128 stands for zero in the data rows.
Here are some rows, each followed by its group. Rows of different groups can look alike.
[138 138 124 135 164 108 109 146 123 110 106 138 119 129  93  92 138 125
 104 151 124 123 145 133 145 132 166 161 138 130 160  92] zt
[118 105 135 116 142 146 131 113 103 150 115 135 110 107 125 140 111 150
 128 107 141 122 136 127 108 129 120 133 109 137 111 125] lc
[138 112 124 128 132 141 133 119 115 136 138 126 118 106 122 145 105 152
 124 112 119 133 128 145 118 125 143 117 123 133 129 132] lc
[131 102 114 121 106 145 154 115 110 121 124 106 141 158 144 113 135 127
 136 124  98 120 122  93 121 128  98 124 124 132  82 150] hq
[131  98 138 107 136 140 133 102 108 144 124 141 111  95 110 151 100 175
 136 119 123 130 125 148 111 119 137 117 124 131 128 139] lc
[117 142 116  75 128 117 110 126 114 107 141  89 132 154 144 126 159  98
 114 138 119 154 118 139 164 116 164  92 156  82 164 103] pg
[138  78 144 112 149 155 133 100 127 159 106 151 118  89 120 127 112 168
 128 123 130 106 146 123  94 118 126 137 120 138 115 124] lc
[134  92 139 113 139 137 130 103 113 150 121 148 115  95 114 149 112 172
 135 112 120 130 116 160 114 122 136 117 116 129 134 140] lc
[176 113  98 144 160 163 155 106 123 155 170 117 124 112 114 134 139 124
  96 106 112 148 127 130 106  87 156 136 130 145 135 101] jt
[119 133 164 139 121 110 113 152 108 121 101 152 121 124 116 110 122 135
 150 112 162 101 146 128 121 157 112 124 112 141 133 133] fm
[122 164 119  87 149  99 116 147 133 106 127 114 145 141 137 143 118 103
  99 157 150 153 154 124 170 121 157 120 159  92 161 114] pg
[135 122 133 146  68 127 145 105 172 102 151 135 122 166 132 115 159 121
 176 126 108  88  98 109 113 125  83 126 117 154 103 149] jp
[131 119 115 155 141 118 157 147  84 131 126 141 116 117 126 168 103 157
 123 106 134 153 124 127 125 148 129 125 121 148 106 160] hq
[127 135 106 168  98 166 133  73 175 167 172 109 118 123 129 120 131 126
 136 127  91 146  93 150 107  96 123 165 107 157 125 124] jt
[149 113 141 147 105 116 138 123 145 105 139 164 111 132 111 138 142 151
 167 112 134  87 114 114 108 132 100 130 118 156 109 148] jp
[156 119  99 131 154 150 144 114 114 138 164 122 122 119 124 155 128 124
 100 106 127 148 129 117 116  95 134 143 124 138 122 108] jt
[133 119 114  74 139 131 162 146 116 133 111  78 193 155 200 108 141  95
  95 147 125 136 169  73 152 127 107  77 179  71  97 140] mh
[ 91  91 116  55 138 111 111  98 119 100 107  87 126 202 146  76 218  85
 107 163  64 138  75 128 180 105 121 115 134  76 153 102] pg
[136 169 133 158 102  88 149 164 163  91 148 159 139 140 139 167 123 134
 159 136 162 110 138  90 138 157  92 122 145 142  99 176] jp
[132 133 125 131 117 156 135 129 121 152 125  99 151 114 152 125  99 125
 120 121 127 141 149 133 117 132 134 119 138 117 115 127] mh
[135  94 138 114 140 150 128 107 126 147 115 143 121 106 116 128 109 163
 136 130 121 116 135 134 100 115 127 136 114 139 118 130] lc
[122 156 127 100 136 112 101 134 137 122 128 116 130 130 123 140 107 118
 118 149 143 148 141 142 145 119 164 127 143 101 159 117] pg
[108 134 172 159 102 136 109 146 138 144 101 150 130 120 132 110 141 122
 157  95 166  96 126 143 110 158  89 120  99 145 122 132] fm
[126  84 138 105 140 134 132 108 112 144 111 141 111 108 111 143 108 169
 134 131 102 133 115 153 115 118 134 124 113 131 120 140] lc
[ 49 139 195 140 118 101  95 166  50 117  92 164  91 118 127 177 119 138
 154  70 214 126  95 163 140 193  65 117  67 141 136 172] fm
[139  96 117 119 143 162 138  78 152 162 149 126 120 108 115 139 133 145
 121 126 115 128 113 131 105  86 128 147 119 136 123 110] jt
[154 105 137 144 101 122 140 114 141 102 151 161 106 138 103 135 142 156
 172 114 128  90 118 114 103 127 107 131 116 156 112 139] jp
[118  96 139 112 140 145 128 111 111 151 107 136 114 107 125 133 111 149
 129 120 140 111 141 121 109 128 106 146 107 141 106 137] lc
[ 68 119 169 110 145 113  82 126 110 134  87 154 102 110 107 130 146 129
 126 112 161 126  99 170 141 144 118 137  87 121 164 121] zt
[ 90 181 128 101 124  92  94 143  94  89 135 107 109 138 126 173  88 119
 118 143 152 172 124 148 165 129 165 137 136 101 163 132] pg
[124  98 144 114 146 143 132 112 119 158 122 139 115 100 120 150 121 161
 134 113 123 133 118 157 112 124 134 114 113 131 129 140] lc
[138 128 111 156 128 155 133  99 146 151 165 119 115 117 123 141 118 130
 119 119 116 150 110 134 112  97 135 164 116 147 124 119] jt
[ 99 103 120  73 130 117 102  99 127 111 122 105 117 166 127  89 175 106
 116 153  81 133  86 143 158 103 139 126 124  98 153 103] pg
[149 119 143 158 113 116 143 123 146 110 151 166 113 133 112 135 155 148
 160 108 136  90 106 116 107 133  99 130 113 163 109 150] jp
[ 98 139 151 128 150 112  92 147  97 120 110 136 104 130 111 124 141 113
 119 118 148 136 113 163 146 150 151 139 113 128 170 105] zt
[113 106 107 111 133 131 132  82  98 118 144 116  91 145 106 160 116 156
 125 135  87 155  87 136 136  97 143 161 111 136 124 143] jt
[184 124  92 151 139 171 148  96 125 154 184  97 122 122 118 129 138 120
 100 103 102 147 117 132 111  88 161 139 133 145 142  91] jt
[107 140 166 161  99 128 110 152 120 116 110 144 115 132 123 104 128 130
 162 106 147 110 123 142 114 160 103 132 102 148 128 138] fm
[170 102 106 133 160 151 151 107 142 160 161 128 137 108 124 126 142 119
  87 114 119 135 133 120 106  98 136 146 133 141 133  98] jt
[162 134 135 146 115 108 144 144 146 108 147 164 126 131 121 158 129 142
 163 116 155  91 140 103 112 136 112 109 125 152 109 150] jp
[125 119 127 130 122 146 132 118 121 150 118 106 133 113 142 123 104 140
 121 130 104 139 129 141 115 123 141 131 127 130 120 129] mh
[138 113  97 119 141 141 150 107 116 135 158 109 115 138 127 146 149 125
 111 128  94 157  98 136 139 103 137 132 130 123 132 128] jt
[120 159 119  95 143 104 114 133 136 118 136 108 140 136 134 130 129  96
 108 153 140 154 138 140 162 117 156 106 156  92 158 110] pg
[138 130 119 137 115 133 159 141 121 134 128 125 155 128 162 143 111 133
 136 130 130 133 147 104 122 133 108 109 146 127  92 155] hq
[160 122  99 119 150 139 143  96 154 140 150 129 134 123 121 140 119 140
 108 147 108 135 134 110 119  94 148 154 141 128 120 119] jt
[141 142 114 125 130 145 144 141 113 145 129  99 149 115 151 134  97 132
 110 130 136 146 163 123 126 137 143 111 153 112 115 135] mh
[131 107 149 119 159 118 100 125 163 137  92 154 121 108  95  79 142 132
 112 162 108 106 139 148 123 121 158 146 127 127 168  93] zt
[129 161 129 148 143 124 101 154  89  94 133 110 108 144 108 102 124  96
  98 121 131 132 140 128 145 136 160 160 132 132 163  86] zt
[ 89 117 133 121 141 119 125 124  64 119 112 135  90 121 115 169  94 158
 132 121 133 151 102 141 138 147 120 149 101 141 116 152] lc
[139 119 121 132 141 140 138 129  86 132 137 128 114 122 114 140 108 147
 127 102 122 136 133 128 125 128 146 136 128 140 122 128] lc
[140 153 114 108 132 122 151 159 125 144 121 103 174 118 177 151 100 121
 103 143 151 152 176 108 142 136 130  91 174  93 108 145] mh
[158 106 125 118 159 150 139 131 116 159 119 127 151  91 133 123 106 140
 101 119 127 120 177 111 107 121 145 125 144 125 118 113] mh
[142 150 111 112 133 130 148 152 125 134 123 109 173 114 168 141 100 121
 107 146 132 154 167 118 137 140 140  98 168  98 113 143] mh
[117  94 131 115 136 141 126 109 105 141 115 139 112 109 123 146 108 166
 137 112 125 128 121 148 117 120 130 128 108 128 123 143] lc
[ 88 142 145 136 131 115  88 132 104 113 109 126 103 135 107 107 136 106
 126 124 141 136 107 156 145 142 147 153 103 135 159 106] zt
[175  89 120 112 196 152 143 101 132 167 140 158 116  83 103 149 118 153
  95 113 146 107 170 103  95  90 143 151 133 146 120 104] jt
[123 151 106  80 128 115 128 149 114 110 152  65 164 183 173 106 192  59
  91 131 124 160 117 126 175 114 137  75 168  67 159  98] pg
[108 142 137 123 141 104 104 141 144 118 100 125 135 152 121  90 163 102
 110 157 115 129 118 133 153 135 139 138 130 116 158 101] zt
[142 116 143 133 159 138  95 127 159 149 100 159 131 105  97  75 143 125
 109 146 127  92 159 133 109 130 154 154 127 139 157  82] zt
[118 115 155 106 164 108  99 132 127 138  99 157 114 111 101 108 139 138
 116 138 133 119 130 156 131 130 164 127 124 118 172 105] zt
[156 112  97 125 164 138 150 105 142 142 146 131 134 116 111 141 125 136
  97 143 110 141 130 104 122  88 143 153 141 136 123 113] jt
[130 146 127 139 118 155 133 121 115 155 126 107 133 105 138 144  80 141
 127 119 131 146 145 141 109 129 147 126 133 124 118 134] mh
[139 137 117 126 128 155 140 135 117 151 131 104 142 102 147 130  77 137
 117 123 133 142 156 133 116 132 144 124 136 124 125 133] mh
[164  98 138 149 100 133 138 112 133 108 149 157 102 139 100 128 143 149
 167  95 128  88 111 122 103 122 105 127 109 163 115 144] jp
[126 162 117 123 125 125 107 126 141 125 144 113 122 126 123 132 118 103
 115 138 128 149 127 152 149 115 163 131 144 110 165 107] pg
[113 171 131 127  96  92 133 175 141  86  98 124 165 170 164 110 137 102
 141 155 143 117 156  88 159 172  99  97 150 106  97 154] fm
[142 120 131 141  88 110 144 128 129  83 151 138 111 169 123 131 151 137
 169 122 110 109  99 111 125 138 103 122 121 146 107 155] jp
[ 95 152 118  97 164  74 118 175 117  81  92 123 161 178 143  96 170  82
  84 169 128 135 136  89 199 153 126 133 163  89 137 114] zt
[ 89 112 114  75 133 117 108 103 119  98 119  98 107 181 123  93 174  97
 120 157  74 148  86 138 167 103 145 134 128 101 164 110] pg
[ 99 124 116 142 121 134 123 111 102 126 115 118 114 126 117 136  92 151
 129 135 100 160 103 146 134 133 147 148 122 137 118 139] mh
[124  90 127 111 136 129 133 105 112 145 112 140 107 104 114 143 113 173
 143 127 105 126 117 157 114 114 141 123 117 128 126 142] lc
[139  89 135 109 140 145 126 105 114 149 114 141 108  98 107 141 105 171
 138 121 107 125 116 157 112 117 142 124 117 133 131 138] lc
[110 157 115  63 142  99 120 153 131 109 125  96 155 159 174 132 147  83
  98 154 146 155 142 113 178 123 138  82 176  68 156 122] pg
[140 145 116 125 132 145 145 144 120 150 121  93 162 113 165 137 108 121
 111 128 139 147 160 124 126 136 136  95 157 111 117 134] mh
[125 125 170 155 111 136 112 144 148 146 110 153 130 111 127  97 146 123
 158 102 153  93 134 143 100 150 107 109 113 137 136 124] fm
[114 126 166 154 109 126 112 148 138 122 103 152 126 129 122  97 133 125
 148 115 151  88 144 129 109 157 103 133 112 145 118 128] fm
[103 115 127 127  88 174 111  53 171 156 146 119 111 111 120 130 102 146
 157 131 108 131  98 146 102  90 118 165  98 146 108 133] jt
[164 116 140 142 147 149 158 144 147 176 126 152 160  80 146 146 108 145
 125 104 162 106 170 115  90 141 104 103 133 139  93 143] hq
[129 104 132 121 143 135 136 118 123 155 122 142 115  99 115 151 118 161
 135 122 119 140 117 157 114 123 135 113 125 130 131 134] lc
[153 105 140 135 115 121 136 127 124  95 145 163  99 136 105 141 140 156
 161 107 132  94 124 103 117 129 103 131 111 158 107 146] jp
[159 142  87 181  84 187 145  85 156 158 203  81 125 123 132 119 129 104
 121  98  98 153  99 158 103  86 146 152 123 156 135  99] jt
[129 127 169 164 137 130 119 152 155 157 104 170 147 101 125 102 153 117
 137  98 171  88 136 136 104 165  94 119 110 142 135 125] fm
[116 115 162 127 178 122  96 138 159 157  95 162 130  92 106 102 154 119
 103 132 151 105 136 150 120 136 139 142 116 132 166  90] zt
[111 131 167 153 114 123 107 144 131 133 110 158 124 116 121 115 138 128
 155  97 151 104 119 152 117 170  98 111 104 140 138 136] fm
[149 111  94 137 147 151 146  90 154 148 153 129 124 116 117 130 142 131
 110 141  89 140 107 131 117  94 144 156 126 142 126 118] jt
[135 155 108 121 135 116 146 149 128 146 123 115 162 107 154 145  77 133
 114 150 148 148 173 113 134 138 146 111 158 105 111 148] mh
[149 119 100 150 129 160 139  93 144 153 172 111 117 122 121 129 141 123
 115 113  91 151 101 147 119  96 142 147 117 145 135 103] jt
[130  95 137 114 139 134 132 107 110 152 117 142 108 101 116 143 105 170
 137 117 122 130 116 153 115 121 139 117 121 130 132 146] lc
[130 117 133 142  88 113 141 122 119  79 151 144  95 171 113 140 152 136
 174 105 120 112  87 114 133 137 100 130 112 155 108 157] jp
[149 111 138 146 105 122 137 120 144 110 150 160 113 131 112 138 142 151
 170 105 133  89 123 110  99 127 100 122 112 161 114 149] jp
Which 5 groups are nearest to each row below, nearest first, going by the average distance to the group's rows?
[150 115 151 158 110 131 136 126 144 120 151 171 115 122 113 140 153 134
 166  91 143  92 108 124  99 134  93 119 107 164 115 143] ~ jp fm lc hq jt
[111 155 130 104 139  99 113 166 138 108 106 116 151 153 144  93 146  93
 103 159 137 131 161 108 166 145 136 113 160  89 147 116] ~ pg zt mh fm hq
[170 133  93 160 116 173 145  90 142 155 191  92 121 119 118 132 136 121
 120 107  94 160 103 154 107  87 156 146 125 145 144 102] ~ jt lc mh hq jp
[161 119 105 136 142 159 149  94 144 164 176 118 129 109 128 129 147 126
 106 113 108 144 114 138 109  98 140 136 128 136 127 104] ~ jt lc mh hq jp
[143 145 134 169  92 127 116 140 135 104 126 129 118 143 114  82 127 129
 151 123 107 102 134 136 116 144 142 136 131 150 138 117] ~ jp fm zt lc hq
[127 151  97 117 126  90 178 161 129 107 113 112 180 157 177 143 119 116
 124 173 115 153 150  65 157 146 103  99 173 102  79 179] ~ mh hq pg jp lc
[140 114 130 127 145 129 139 134 112 142 129 139 124 106 123 158 101 160
 126 127 125 142 140 144 123 129 147 114 132 127 135 138] ~ lc mh hq jt jp
[113 179 124  98 131 105 118 148 146 103 119 110 145 139 150 141 119  99
 107 169 152 149 153 109 162 126 152 128 166  90 148 120] ~ pg mh zt hq lc
Which 5 groups are nearest to each row below, nearest first, going by the distance to the group's nearest row?
[133 131 103  81 122 131 157 142 107 128 120  70 172 159 190 121 142  99
 108 137 110 154 138 108 152 129 127  68 174  76 112 141] ~ mh pg hq fm jt
[ 90 135 135  98 149  84  89 142 100  85  88 138 103 154  97 126 112 143
 123 164 117 126 121 138 163 143 164 152 122 119 157 124] ~ zt pg mh lc fm
[ 66 143 185 150 113 102 102 158  85 118  94 157 109 123 128 148 127 118
 154  90 201 114 108 138 137 186  70 119  84 136 127 162] ~ fm zt lc hq jp
[121 166 136 150  81 105 151 156 132  96 151 137 137 164 158 151 146 108
 160 110 173 113 115  88 134 155  70 115 123 134  87 171] ~ jp fm hq mh lc
[ 81 141 156 123 140 107  82 157  70 125 112 133 101 127 121 130 144 111
 114  95 169 145 111 167 147 146 124 127  93 124 174 106] ~ zt fm lc pg mh
[131 164  92 110 132  84 187 178 132  98 115 109 199 155 185 159 113 120
 118 183 120 152 163  68 168 155 103  86 191  87  79 191] ~ mh fm hq pg jp
[152 123 140 149 111 122 137 129 151 110 147 159 113 125 110 149 144 151
 161 105 145  88 127 112 103 136 101 117 111 158 113 151] ~ jp fm lc hq jt
[ 95  99 103  38 127 104 121 103 108  83 116  73 138 206 150  87 196  92
 115 163  58 141  94 121 191  95 140  96 157  68 150 108] ~ pg zt jt mh hq
[135 137 121 133 134 146 139 137 115 150 124 113 142 108 140 141  86 136
 120 126 132 150 161 132 118 130 140 119 138 122 116 126] ~ mh lc hq jt pg
Which 4 groups are nearest to each row below, nearest first, going by the average distance to the group's rows?
[132 155  94 101 122  94 186 177 122  97 114  92 192 166 200 149 122 114
 116 169 125 154 163  60 169 155  97  82 187  83  76 181] ~ mh hq pg jp
Which 4 groups are nearest to each row below, nearest first, going by the distance to the centre of the group?
[ 98 133 141 119 139 110  92 145  81 107 116 120  96 136 105 119 147 116
 118 118 135 144 112 169 154 136 157 133 116 117 177 108] ~ zt pg lc fm
[115 127 144 102 157 103 100 143 127 109  89 154 116 115 101 113 118 130
 113 161 144 108 155 125 137 138 153 151 128 121 161  98] ~ zt lc pg fm
[102 141 161 144 100 153  85 108 208 162 110 137 143 113 125  71 133 108
 141 154 130 103 141 145 111 128 120 149 112 129 142 101] ~ zt fm jt lc
[121 174 111 139 120 121 141 152 104 128 130 106 145 116 144 167  66 137
 112 139 139 173 154 126 139 141 151 124 144 120 118 156] ~ mh hq lc pg
